In the data rows, 50 means zero.
How far apart are the two rows of each pair, measured in a hidden way? 0 means very close, and 30 very far. Two or three weighted sums of its numbers give each row a place; it is the straight-line distance between the places.
(36, 50, 57, 49, 49, 62, 50, 45, 49, 51, 61, 54, 43, 49, 59, 46)
(51, 41, 44, 35, 26, 46, 52, 55, 65, 49, 57, 47, 41, 68, 52, 53): 10
(52, 51, 31, 54, 58, 52, 45, 48, 45, 44, 47, 57, 46, 44, 42, 44)
(40, 46, 53, 58, 58, 68, 55, 43, 38, 66, 63, 84, 51, 51, 46, 47): 15
(75, 44, 55, 18, 38, 30, 56, 73, 60, 51, 42, 42, 55, 59, 55, 57)
(39, 32, 35, 54, 39, 81, 60, 42, 57, 66, 47, 62, 59, 85, 54, 18): 8
(40, 59, 48, 63, 52, 40, 30, 48, 53, 37, 46, 39, 23, 33, 51, 66)
(38, 56, 42, 55, 22, 38, 37, 54, 51, 56, 48, 36, 55, 41, 49, 50): 14
(51, 60, 61, 51, 65, 46, 24, 59, 44, 58, 52, 44, 51, 42, 50, 59)
(46, 59, 49, 42, 45, 54, 52, 47, 43, 54, 57, 9, 56, 50, 48, 49): 14
(51, 51, 32, 52, 49, 52, 57, 57, 57, 54, 60, 46, 62, 63, 39, 55)
(28, 58, 46, 54, 24, 62, 56, 52, 47, 56, 52, 64, 50, 53, 55, 42): 14
(53, 62, 46, 67, 69, 35, 69, 37, 34, 53, 65, 45, 49, 26, 47, 48)
(22, 31, 52, 73, 65, 79, 66, 18, 47, 50, 47, 74, 50, 56, 48, 35): 14
(64, 42, 34, 23, 51, 51, 43, 82, 49, 44, 56, 42, 58, 58, 42, 57)
(74, 42, 75, 39, 77, 27, 47, 61, 41, 27, 54, 38, 58, 31, 68, 68): 15
(52, 43, 37, 39, 35, 73, 59, 56, 57, 61, 61, 59, 59, 62, 48, 42)
(41, 50, 41, 22, 37, 35, 49, 84, 44, 54, 52, 42, 56, 62, 71, 41): 19
(34, 27, 42, 57, 49, 71, 56, 38, 61, 71, 25, 66, 47, 80, 65, 24)
(50, 59, 43, 44, 58, 52, 64, 55, 41, 42, 53, 58, 48, 49, 53, 42): 7
(56, 43, 57, 38, 45, 54, 49, 63, 56, 56, 51, 52, 50, 58, 44, 59)
(37, 61, 56, 65, 61, 50, 81, 19, 45, 46, 62, 50, 45, 39, 84, 44): 16
(46, 72, 47, 65, 54, 45, 34, 44, 55, 44, 45, 46, 47, 45, 42, 55)
(46, 69, 59, 73, 59, 47, 53, 43, 24, 40, 59, 44, 54, 40, 46, 57): 15
(36, 29, 47, 68, 21, 72, 58, 34, 49, 65, 35, 63, 44, 77, 72, 23)
(40, 63, 59, 64, 61, 43, 56, 41, 47, 49, 54, 59, 43, 87, 75, 49): 4
(53, 41, 30, 56, 34, 54, 47, 55, 58, 60, 51, 65, 59, 59, 46, 45)
(47, 38, 53, 39, 43, 56, 46, 67, 54, 55, 62, 51, 47, 58, 46, 46): 15
(68, 66, 57, 59, 71, 20, 34, 43, 49, 34, 36, 36, 53, 36, 38, 64)
(46, 60, 61, 50, 68, 45, 42, 44, 35, 34, 66, 41, 59, 40, 46, 53): 11
(45, 47, 48, 50, 44, 55, 57, 42, 53, 60, 63, 58, 42, 65, 54, 35)
(33, 12, 29, 61, 36, 68, 49, 34, 53, 58, 47, 65, 48, 74, 72, 16): 6
(25, 25, 47, 71, 43, 64, 50, 20, 28, 54, 49, 71, 51, 55, 67, 50)
(36, 24, 41, 65, 33, 66, 57, 36, 57, 57, 42, 71, 58, 85, 48, 25): 9
(50, 54, 62, 49, 55, 34, 35, 58, 39, 43, 31, 32, 52, 54, 58, 52)
(50, 40, 31, 25, 35, 51, 41, 71, 60, 56, 40, 43, 66, 66, 24, 54): 15
(44, 52, 61, 43, 58, 41, 50, 43, 45, 36, 47, 56, 52, 35, 61, 46)
(46, 62, 63, 59, 51, 37, 46, 42, 45, 60, 54, 49, 54, 43, 57, 55): 4
(38, 45, 42, 49, 40, 40, 54, 47, 52, 65, 52, 54, 46, 58, 62, 43)
(43, 46, 74, 60, 76, 73, 74, 28, 39, 35, 58, 69, 45, 23, 56, 44): 21
(49, 53, 49, 52, 55, 52, 38, 56, 49, 47, 56, 50, 51, 44, 45, 48)
(60, 44, 53, 48, 60, 44, 19, 51, 57, 42, 28, 47, 47, 49, 44, 48): 4
(66, 55, 77, 41, 73, 35, 49, 51, 41, 36, 50, 33, 41, 32, 66, 69)
(45, 45, 59, 47, 52, 65, 54, 41, 50, 39, 56, 59, 46, 32, 70, 45): 12
(41, 45, 45, 49, 41, 54, 88, 50, 58, 49, 40, 56, 33, 63, 34, 44)
(38, 51, 40, 62, 45, 45, 58, 47, 49, 45, 46, 53, 52, 42, 44, 52): 13
(60, 51, 22, 40, 45, 40, 45, 62, 63, 61, 46, 44, 59, 46, 36, 50)
(63, 53, 38, 39, 38, 42, 47, 57, 53, 53, 55, 39, 34, 56, 40, 39): 3
(39, 39, 49, 51, 47, 57, 48, 44, 51, 58, 54, 52, 38, 49, 44, 46)
(54, 57, 38, 18, 26, 50, 37, 73, 59, 55, 55, 46, 57, 69, 38, 68): 4
(46, 55, 36, 40, 37, 50, 42, 58, 50, 54, 53, 50, 46, 53, 51, 40)
(49, 49, 15, 51, 31, 66, 65, 59, 56, 71, 56, 47, 62, 67, 52, 33): 6
(49, 41, 49, 64, 55, 48, 57, 66, 46, 54, 58, 53, 58, 60, 57, 44)
(62, 65, 43, 52, 51, 33, 55, 57, 49, 41, 53, 54, 53, 44, 55, 51): 10
(39, 65, 54, 57, 64, 49, 54, 39, 47, 35, 55, 51, 49, 47, 40, 40)
(58, 44, 44, 28, 26, 56, 47, 68, 54, 63, 46, 51, 73, 75, 36, 54): 11
(52, 69, 63, 50, 34, 39, 51, 62, 55, 61, 54, 54, 36, 64, 57, 33)
(59, 42, 45, 18, 29, 40, 47, 76, 51, 45, 45, 41, 55, 69, 44, 69): 27
(77, 75, 55, 77, 66, 33, 40, 63, 47, 31, 44, 39, 53, 29, 30, 64)
(48, 50, 65, 53, 59, 44, 49, 47, 54, 51, 69, 63, 42, 37, 58, 51): 16
(59, 62, 8, 33, 50, 71, 34, 63, 32, 53, 46, 29, 37, 50, 32, 55)
(72, 45, 43, 34, 37, 45, 51, 68, 55, 56, 46, 50, 57, 58, 33, 41): 8
(58, 56, 42, 45, 46, 44, 52, 57, 44, 50, 54, 47, 62, 33, 41, 42)
(37, 43, 61, 53, 61, 44, 47, 50, 24, 38, 53, 39, 31, 42, 51, 49): 12
(57, 40, 63, 36, 30, 48, 52, 62, 53, 65, 60, 55, 61, 48, 40, 69)
(63, 45, 47, 40, 49, 52, 48, 65, 51, 57, 50, 45, 57, 53, 36, 56): 8
(49, 47, 47, 38, 42, 56, 65, 66, 47, 60, 61, 47, 57, 48, 53, 60)
(64, 59, 65, 53, 78, 49, 48, 48, 45, 33, 42, 55, 53, 20, 55, 50): 7
(54, 76, 58, 53, 80, 35, 44, 42, 25, 37, 47, 41, 53, 18, 35, 60)
(27, 31, 52, 75, 36, 54, 63, 22, 43, 37, 41, 70, 44, 63, 77, 26): 6
(31, 26, 49, 66, 38, 67, 52, 25, 60, 59, 37, 70, 53, 68, 64, 13)
(66, 62, 49, 37, 55, 46, 46, 54, 42, 48, 53, 40, 51, 50, 26, 55): 10
(56, 65, 53, 53, 63, 39, 46, 58, 41, 49, 41, 33, 46, 48, 47, 64)
(43, 42, 48, 24, 21, 56, 55, 57, 48, 65, 42, 81, 51, 67, 52, 55): 7
(51, 44, 36, 43, 30, 35, 30, 57, 53, 66, 27, 28, 38, 58, 48, 48)
(45, 55, 59, 65, 53, 47, 51, 40, 75, 54, 66, 56, 50, 52, 58, 49): 11
(44, 62, 42, 57, 69, 39, 16, 50, 45, 48, 55, 46, 64, 39, 43, 64)
(55, 49, 48, 38, 39, 49, 53, 60, 56, 71, 40, 52, 53, 56, 42, 49): 22
(19, 25, 40, 75, 52, 68, 45, 17, 47, 77, 34, 74, 48, 76, 55, 20)
(49, 85, 58, 54, 63, 61, 47, 53, 52, 40, 59, 37, 57, 32, 47, 51): 5
(59, 66, 48, 37, 66, 38, 63, 57, 51, 48, 31, 41, 40, 32, 49, 46)
(51, 64, 59, 68, 68, 48, 45, 51, 51, 37, 41, 41, 64, 38, 49, 63): 15
(42, 60, 50, 60, 67, 45, 55, 36, 46, 52, 48, 52, 67, 39, 50, 51)
(47, 65, 41, 45, 49, 48, 51, 44, 56, 43, 56, 70, 45, 37, 62, 38): 16
(44, 25, 51, 37, 36, 67, 77, 59, 49, 70, 53, 56, 65, 65, 49, 47)
(77, 48, 40, 20, 40, 46, 37, 73, 49, 68, 39, 42, 56, 59, 38, 54): 17
(48, 66, 62, 56, 74, 48, 44, 43, 63, 68, 47, 40, 55, 48, 37, 57)
(51, 50, 78, 61, 60, 57, 68, 36, 31, 30, 52, 99, 49, 58, 60, 33): 7
(52, 50, 46, 56, 57, 41, 50, 53, 47, 34, 56, 56, 16, 36, 55, 53)
(47, 44, 42, 42, 48, 56, 51, 60, 55, 38, 62, 58, 55, 61, 48, 43): 8
(51, 47, 29, 31, 42, 42, 52, 72, 36, 52, 52, 39, 59, 56, 39, 48)
(32, 42, 43, 40, 41, 58, 66, 64, 62, 79, 59, 58, 46, 64, 34, 24): 9
(52, 31, 49, 34, 51, 41, 50, 59, 55, 61, 35, 44, 48, 56, 33, 45)
(40, 26, 45, 89, 28, 73, 65, 35, 67, 59, 16, 53, 43, 77, 60, 35): 12
(36, 42, 42, 55, 38, 62, 77, 49, 50, 62, 86, 50, 44, 61, 51, 47)
(55, 62, 57, 47, 49, 64, 63, 55, 47, 42, 53, 42, 65, 43, 39, 57): 7
(47, 29, 50, 60, 36, 64, 66, 29, 48, 56, 35, 69, 49, 72, 60, 25)
(54, 46, 52, 42, 41, 37, 49, 58, 43, 61, 48, 55, 46, 53, 41, 54): 5
(49, 57, 58, 62, 45, 59, 57, 42, 56, 53, 57, 52, 39, 46, 53, 55)
(71, 56, 53, 52, 61, 30, 42, 61, 40, 41, 19, 50, 53, 38, 29, 72): 3
(59, 63, 53, 55, 56, 39, 44, 52, 50, 49, 33, 38, 55, 40, 50, 59)
(48, 64, 67, 63, 68, 55, 44, 44, 43, 41, 40, 43, 55, 37, 64, 57): 7
(50, 55, 52, 56, 50, 34, 47, 44, 53, 46, 36, 30, 29, 35, 46, 67)
(41, 55, 41, 64, 64, 49, 51, 40, 45, 43, 60, 56, 58, 44, 60, 56): 4
(35, 0, 45, 80, 50, 86, 72, 23, 27, 49, 59, 78, 45, 63, 82, 41)
(47, 59, 53, 45, 52, 42, 59, 54, 44, 43, 55, 52, 54, 40, 62, 38): 29
(69, 46, 69, 42, 39, 50, 38, 63, 26, 57, 57, 62, 37, 63, 58, 40)
(21, 34, 49, 76, 44, 70, 65, 17, 44, 54, 53, 80, 60, 59, 68, 32): 4
(45, 18, 46, 64, 30, 62, 62, 34, 59, 61, 32, 66, 42, 72, 62, 25)
(25, 43, 9, 67, 0, 77, 73, 32, 57, 74, 34, 39, 57, 86, 48, 31): 14
(71, 59, 79, 42, 51, 42, 35, 64, 61, 51, 41, 41, 51, 44, 60, 65)
(41, 35, 30, 49, 35, 55, 56, 59, 61, 58, 47, 60, 55, 64, 53, 48): 15
(66, 69, 49, 45, 62, 38, 15, 56, 46, 52, 45, 34, 62, 37, 29, 68)
(54, 41, 39, 33, 24, 52, 53, 70, 64, 57, 41, 47, 48, 56, 49, 43): 10
(57, 52, 33, 43, 44, 46, 48, 65, 50, 18, 50, 45, 72, 59, 40, 64)
(24, 28, 48, 64, 38, 68, 64, 23, 41, 58, 42, 67, 42, 72, 70, 18): 25
(31, 23, 37, 50, 22, 62, 41, 37, 58, 61, 38, 72, 38, 75, 82, 8)
(65, 48, 40, 35, 20, 45, 56, 67, 50, 54, 68, 56, 58, 57, 46, 14): 1
(41, 50, 39, 37, 37, 45, 70, 69, 53, 52, 42, 59, 61, 52, 52, 38)
(24, 67, 53, 57, 58, 51, 47, 38, 40, 47, 54, 54, 41, 44, 64, 48): 6
(49, 85, 55, 47, 57, 57, 55, 40, 39, 43, 48, 60, 60, 43, 55, 53)
(44, 44, 61, 36, 48, 54, 55, 52, 51, 42, 53, 51, 47, 50, 50, 45): 13
(61, 54, 55, 56, 65, 57, 45, 41, 56, 52, 51, 82, 42, 43, 67, 55)
(57, 63, 56, 52, 60, 35, 28, 47, 49, 58, 44, 34, 41, 34, 49, 56): 11
(26, 38, 51, 51, 36, 65, 65, 39, 62, 60, 46, 54, 46, 66, 60, 41)
(68, 55, 49, 58, 72, 46, 36, 47, 55, 36, 34, 30, 58, 49, 24, 63): 18
(46, 59, 61, 37, 72, 57, 49, 33, 48, 33, 61, 72, 60, 29, 70, 39)
(32, 33, 52, 75, 50, 77, 69, 17, 74, 52, 53, 88, 44, 77, 70, 23): 8
(34, 47, 46, 48, 39, 62, 66, 45, 65, 62, 49, 68, 53, 64, 53, 64)
(47, 42, 51, 49, 61, 43, 56, 50, 49, 51, 62, 51, 49, 43, 53, 57): 1
(35, 45, 58, 53, 37, 72, 63, 42, 60, 57, 63, 51, 49, 53, 44, 46)
(63, 43, 53, 30, 46, 49, 78, 67, 45, 59, 62, 52, 59, 41, 51, 47): 11
(35, 15, 36, 59, 30, 80, 58, 32, 56, 71, 34, 55, 45, 78, 56, 21)
(46, 44, 65, 54, 70, 79, 51, 34, 39, 39, 62, 57, 44, 33, 71, 50): 12
(52, 56, 54, 50, 48, 51, 56, 45, 46, 52, 64, 61, 54, 40, 58, 44)
(42, 62, 54, 51, 51, 42, 48, 52, 47, 41, 57, 53, 44, 37, 53, 41): 9
(50, 53, 58, 55, 68, 50, 54, 50, 50, 35, 55, 49, 57, 34, 54, 53)
(48, 70, 50, 78, 50, 63, 51, 40, 50, 34, 63, 55, 47, 35, 50, 52): 17
(68, 50, 46, 32, 41, 45, 45, 72, 52, 53, 40, 28, 45, 49, 37, 48)
(58, 54, 58, 53, 61, 41, 46, 61, 50, 40, 53, 51, 51, 34, 48, 59): 10
(70, 58, 37, 15, 32, 39, 32, 78, 54, 48, 47, 54, 61, 57, 39, 66)
(31, 44, 46, 36, 36, 65, 68, 49, 49, 62, 47, 74, 40, 65, 59, 32): 20
(47, 58, 49, 52, 60, 47, 47, 35, 53, 44, 59, 71, 40, 42, 55, 44)
(43, 61, 52, 54, 54, 41, 46, 40, 70, 42, 51, 54, 44, 38, 50, 45): 5
(63, 51, 35, 26, 33, 44, 31, 79, 80, 46, 53, 46, 54, 59, 30, 51)
(66, 41, 51, 56, 52, 26, 49, 57, 41, 56, 46, 41, 50, 56, 42, 50): 19
(40, 59, 49, 60, 54, 68, 50, 42, 48, 59, 77, 52, 47, 40, 51, 57)
(37, 69, 65, 68, 60, 61, 61, 37, 51, 48, 67, 54, 48, 31, 61, 55): 9
(66, 58, 49, 39, 63, 38, 39, 53, 47, 32, 65, 31, 50, 49, 53, 55)
(48, 62, 56, 62, 72, 44, 57, 52, 59, 42, 45, 33, 47, 44, 37, 77): 6
(32, 39, 36, 60, 36, 70, 61, 31, 58, 67, 45, 5, 42, 65, 65, 12)
(67, 42, 37, 23, 33, 50, 58, 69, 55, 54, 37, 42, 53, 60, 39, 62): 25
(49, 53, 50, 49, 38, 52, 52, 63, 62, 39, 43, 43, 69, 59, 39, 65)
(56, 46, 41, 29, 37, 66, 55, 65, 55, 62, 60, 71, 56, 55, 46, 49): 2
(52, 61, 62, 56, 54, 42, 37, 57, 49, 43, 51, 41, 52, 45, 44, 74)
(62, 79, 53, 65, 50, 2, 48, 53, 51, 58, 43, 46, 44, 37, 47, 49): 28
(59, 48, 68, 41, 63, 39, 59, 56, 50, 38, 44, 53, 47, 30, 62, 60)
(46, 46, 37, 38, 25, 47, 48, 67, 55, 48, 49, 39, 53, 59, 57, 63): 13
(30, 39, 49, 72, 48, 65, 47, 19, 35, 53, 53, 68, 46, 65, 72, 28)
(31, 58, 34, 56, 69, 29, 26, 55, 46, 48, 36, 35, 49, 37, 32, 62): 11
(52, 44, 48, 59, 59, 39, 38, 48, 57, 49, 51, 32, 56, 20, 27, 70)
(53, 56, 63, 46, 63, 44, 46, 52, 50, 55, 54, 65, 48, 44, 48, 62): 10
(79, 54, 59, 45, 70, 41, 36, 48, 32, 53, 51, 39, 53, 41, 45, 64)
(54, 50, 43, 37, 44, 50, 41, 65, 52, 49, 53, 64, 55, 53, 35, 57): 16
(46, 22, 45, 52, 37, 74, 53, 19, 60, 57, 25, 75, 44, 74, 50, 29)
(55, 45, 33, 24, 35, 42, 46, 77, 63, 56, 42, 45, 52, 63, 30, 54): 10
(52, 72, 50, 55, 64, 35, 42, 34, 48, 43, 47, 49, 51, 40, 36, 76)
(32, 17, 44, 81, 35, 72, 59, 26, 66, 71, 52, 77, 46, 73, 64, 16): 8
(55, 43, 32, 37, 43, 43, 44, 69, 65, 55, 40, 43, 51, 71, 46, 50)
(56, 43, 58, 39, 45, 56, 35, 52, 48, 58, 53, 61, 48, 51, 53, 51): 11
(55, 45, 37, 19, 33, 50, 44, 85, 65, 71, 59, 54, 50, 57, 37, 59)
(36, 28, 44, 63, 38, 62, 61, 27, 46, 58, 50, 86, 51, 69, 78, 30): 3
(41, 52, 48, 52, 44, 68, 55, 38, 61, 89, 48, 64, 56, 56, 51, 47)
(48, 49, 40, 43, 46, 58, 54, 69, 50, 62, 42, 58, 52, 58, 36, 37): 9
(54, 62, 43, 51, 53, 53, 58, 53, 55, 47, 70, 46, 48, 52, 37, 51)
(42, 33, 49, 59, 38, 71, 63, 39, 55, 72, 65, 59, 49, 75, 52, 28): 12
(57, 55, 63, 51, 61, 53, 49, 44, 51, 49, 62, 52, 40, 31, 63, 48)
(27, 26, 45, 72, 46, 58, 62, 21, 25, 52, 54, 71, 39, 58, 65, 34): 3
(38, 47, 73, 50, 47, 49, 42, 46, 60, 36, 52, 51, 42, 56, 51, 62)
(76, 71, 57, 59, 55, 47, 38, 54, 84, 33, 50, 38, 56, 39, 37, 61): 17
(45, 46, 45, 36, 41, 54, 66, 66, 59, 53, 64, 60, 71, 53, 47, 47)
(41, 51, 40, 43, 64, 46, 50, 42, 47, 44, 66, 6, 61, 48, 57, 46): 6
(58, 41, 45, 39, 26, 47, 45, 66, 56, 65, 29, 41, 59, 67, 35, 47)
(69, 52, 55, 44, 73, 26, 21, 43, 51, 38, 43, 38, 59, 25, 50, 51): 12
(50, 59, 71, 61, 69, 46, 73, 42, 40, 39, 54, 67, 40, 30, 67, 52)
(42, 54, 36, 56, 52, 60, 57, 39, 60, 27, 48, 54, 41, 23, 57, 45): 21
(64, 57, 55, 40, 58, 43, 48, 59, 39, 48, 49, 42, 51, 37, 43, 51)
(12, 45, 93, 67, 50, 89, 62, 16, 40, 37, 63, 83, 55, 32, 70, 32): 12
(72, 43, 57, 19, 34, 52, 34, 76, 63, 56, 46, 58, 60, 52, 31, 60)
(53, 80, 71, 64, 60, 43, 41, 45, 53, 39, 27, 21, 84, 19, 27, 69): 18
(52, 42, 60, 56, 50, 52, 52, 44, 33, 66, 47, 48, 58, 41, 47, 36)
(55, 52, 58, 28, 39, 48, 54, 71, 50, 61, 57, 52, 62, 41, 44, 66): 9
(66, 62, 59, 57, 76, 41, 78, 53, 46, 35, 36, 35, 52, 33, 20, 73)
(67, 50, 44, 11, 18, 38, 37, 73, 52, 55, 51, 46, 48, 49, 40, 51): 15
(48, 72, 46, 60, 64, 35, 51, 50, 52, 44, 41, 40, 29, 36, 48, 63)
(37, 65, 67, 62, 70, 22, 51, 48, 57, 35, 53, 46, 56, 39, 45, 76): 13
(38, 39, 47, 47, 47, 49, 65, 67, 53, 63, 72, 53, 55, 66, 57, 51)
(81, 54, 37, 42, 55, 13, 34, 66, 61, 57, 48, 31, 44, 28, 60, 65): 17
(65, 58, 57, 58, 78, 40, 33, 56, 48, 16, 47, 39, 45, 34, 39, 70)
(29, 27, 40, 78, 39, 69, 63, 22, 39, 55, 61, 68, 47, 61, 69, 19): 17
(51, 58, 51, 34, 46, 45, 58, 54, 51, 42, 47, 48, 48, 50, 52, 44)
(55, 62, 56, 54, 63, 32, 42, 38, 34, 29, 39, 50, 66, 41, 39, 65): 13
(74, 61, 29, 38, 47, 44, 54, 62, 47, 56, 48, 46, 66, 40, 48, 40)
(30, 75, 55, 54, 57, 45, 44, 37, 63, 50, 55, 40, 57, 44, 36, 64): 10
(56, 38, 46, 25, 48, 43, 51, 61, 58, 60, 62, 33, 63, 56, 38, 60)
(50, 63, 58, 59, 59, 49, 37, 54, 51, 52, 52, 60, 43, 39, 46, 48): 23
(38, 28, 44, 73, 55, 63, 61, 28, 36, 53, 48, 83, 47, 64, 74, 26)
(56, 52, 37, 33, 49, 57, 44, 61, 59, 56, 53, 49, 33, 62, 44, 40): 4
(20, 37, 43, 76, 60, 84, 61, 11, 45, 57, 57, 80, 47, 60, 87, 27)
(27, 28, 20, 67, 39, 75, 58, 24, 49, 62, 39, 71, 56, 64, 60, 23): 9
(38, 56, 53, 73, 60, 59, 50, 45, 47, 48, 64, 62, 55, 47, 76, 58)
(53, 49, 33, 43, 32, 50, 38, 61, 61, 72, 44, 44, 47, 66, 34, 47): 5
(52, 45, 57, 55, 57, 14, 54, 47, 37, 47, 47, 34, 57, 40, 48, 57)
(67, 54, 38, 57, 54, 32, 46, 59, 49, 46, 44, 32, 42, 38, 47, 56): 15
(53, 45, 53, 59, 54, 50, 53, 57, 55, 50, 37, 56, 25, 45, 42, 31)
(44, 60, 52, 55, 50, 48, 56, 48, 40, 56, 49, 56, 55, 55, 60, 49): 10
(53, 68, 65, 54, 55, 48, 46, 56, 50, 34, 41, 34, 46, 42, 47, 55)
(42, 41, 9, 41, 43, 62, 46, 42, 65, 69, 40, 58, 42, 52, 62, 35): 13
(55, 50, 53, 55, 65, 36, 54, 56, 60, 52, 51, 45, 56, 41, 40, 61)
(43, 51, 41, 43, 41, 60, 49, 55, 62, 51, 64, 67, 56, 63, 46, 34): 10
(41, 35, 40, 42, 26, 47, 57, 58, 50, 74, 46, 46, 43, 61, 54, 44)
(59, 46, 39, 29, 29, 41, 38, 75, 48, 48, 46, 65, 41, 59, 30, 42): 21
(31, 28, 51, 78, 43, 69, 65, 29, 43, 50, 56, 66, 55, 56, 63, 33)
(71, 62, 51, 43, 76, 25, 61, 41, 52, 39, 56, 45, 54, 34, 41, 67): 6
(43, 9, 53, 70, 27, 72, 59, 30, 57, 59, 35, 74, 53, 71, 60, 13)
(61, 54, 17, 25, 31, 56, 52, 65, 53, 43, 53, 52, 64, 63, 27, 70): 17
(51, 55, 55, 57, 44, 42, 50, 53, 46, 42, 53, 47, 64, 77, 30, 55)
(71, 67, 62, 35, 62, 38, 51, 51, 55, 49, 35, 17, 44, 30, 33, 91): 17
(62, 47, 60, 41, 45, 50, 53, 52, 43, 48, 53, 58, 58, 54, 64, 48)
(58, 51, 73, 55, 47, 46, 48, 46, 41, 40, 52, 57, 44, 41, 62, 62): 6
(38, 63, 49, 48, 57, 53, 58, 33, 43, 53, 65, 60, 45, 46, 71, 44)
(47, 36, 47, 56, 48, 51, 53, 45, 44, 43, 51, 61, 47, 71, 59, 56): 17
(47, 51, 57, 67, 57, 48, 48, 54, 45, 50, 55, 44, 53, 38, 31, 64)
(70, 50, 58, 33, 48, 51, 49, 61, 39, 47, 54, 40, 53, 50, 41, 29): 14
(72, 52, 26, 22, 42, 27, 26, 72, 67, 57, 41, 29, 51, 62, 44, 58)
(42, 39, 46, 37, 40, 51, 59, 51, 48, 70, 54, 34, 46, 53, 53, 39): 25
(44, 60, 60, 75, 62, 58, 59, 38, 35, 43, 63, 48, 47, 38, 47, 53)
(16, 30, 33, 66, 30, 63, 64, 33, 52, 60, 40, 87, 55, 55, 66, 15): 16
(41, 65, 48, 72, 55, 50, 48, 46, 57, 48, 44, 46, 48, 41, 50, 51)
(45, 56, 44, 60, 68, 39, 44, 41, 52, 41, 46, 31, 49, 40, 34, 65): 15
